Where one turn sends some rows of the set: a few examples, then the rows asked:
Z_944: [ -8.3  -9.3  -3.2  -8.8  -7.8  -5.5  11.5  -9.8   8.3   0.2 -21.1  24.1
 -10.3  -7.6  18.2  20.2  -0.5  13.3  11.0  -1.7  19.5  -8.5]
Z_165: [-19.4   1.3   8.4  12.6 -11.0 -15.5   4.1  16.5 -13.0 -13.1  -4.3   2.0
 -10.0  26.2   5.8  11.6  -7.0  -5.2  -0.5  -3.9  16.8  -2.9]
Z_895: [-12.9 -13.7  11.6 -14.7  -4.6 -15.1  -1.0   3.0  -4.0 -18.2  15.8  -1.8
   3.1  17.0  20.8  12.1  -4.2  26.2  -5.2 -13.7  -8.3 -11.2]
Z_726: [ -3.1 -12.3 -10.1 -11.7  19.2 -18.4  16.6   4.0 -14.8   5.2 -12.6  -4.9
 -12.5  -3.5   1.0  21.8 -22.5   9.7  -2.6   1.1  12.6 -28.8]
Z_185: [ -3.3  13.4   9.1   1.0   8.2 -28.3  14.3 -12.8   5.6  17.9   3.8  -3.0
  18.6   0.5   4.7   5.5 -14.4  13.3   9.1   0.1  19.8 -22.9]
Z_999: [ -3.1 -11.8   8.7 -16.8 -10.0 -23.5  -3.4 -15.9 -13.2   4.8  -7.4  13.3
  -0.5 -11.2  17.5   5.8 -42.4  18.1  -3.7  -5.1   0.1  -7.2]
Z_460: [ -9.5  18.2   7.6  12.4 -15.2 -23.7  13.8 -19.5 -12.6  -2.6   3.1  -3.5
   5.6  -7.2  17.2   8.6 -21.5  29.3  -5.6 -11.6  12.8  -7.7]
Z_727: [-17.6  -0.7   2.2 -14.0 -13.0  -9.2  13.1   8.5   4.8 -10.7   4.4 -10.4
   5.3 -19.8   2.0  15.2 -37.6  22.5  12.3   7.3  10.8  -0.4]
Z_44: [-24.8   6.2  12.1   6.0  14.3 -23.8   6.3  -3.7  -9.5 -21.2   5.7 -14.8
  -1.1  -0.3  14.5   0.9 -21.7  -4.2   1.5  15.2   0.6  -8.7]
Z_521: [ -8.9 -10.4  15.8  -4.2   1.8 -34.9  -3.9  21.3   0.2 -14.6  -4.5  -7.6
  -8.0  -4.5  17.7  -9.8 -18.0  21.6  -7.0  -0.8  25.0 -17.3]
Z_770: [ -9.2  -0.1  -0.1 -11.7  15.5 -12.0  13.0  18.5  19.9   3.7 -13.2  15.7
 -11.9  11.7   3.0   3.4 -15.2  19.8  -3.0   0.3   5.7   3.2]
Z_128: [ 20.9   4.1   0.6   4.1 -13.2 -12.6  10.1  -3.3   3.6   4.4   4.4   1.1
  10.9   3.6  13.8   7.7 -14.9  15.6   6.0  20.5  -2.6  -8.0]
Z_22: [-22.8 -10.7  12.8 -14.7  -4.1 -32.6  -1.1  -3.1  -9.1   3.6  -5.3  24.9
  -6.2 -13.2   7.1  11.8  -4.0   7.0   4.6  20.1  25.9  -4.8]
Z_61: [ -9.4  -8.1  -1.9   1.6   4.4 -28.8  11.4  11.4 -11.8  -5.2   4.9  23.2
  -6.3 -12.5  19.1  29.8  -7.4   6.8 -18.2  10.0   3.6   0.6]
Z_766: [-25.8  -3.0   2.2 -11.7  -3.7 -16.5 -13.3   5.3  -9.0   0.6  10.5  -1.3
   5.0  18.2 -11.6  12.8 -14.9  14.5   2.1 -16.5  13.1   2.9]

Z_185 moves to Z_766
Z_165 moves to Z_944
Now find these:
Z_895 moves to Z_61
Z_521 moves to Z_726
Z_999 moves to Z_44

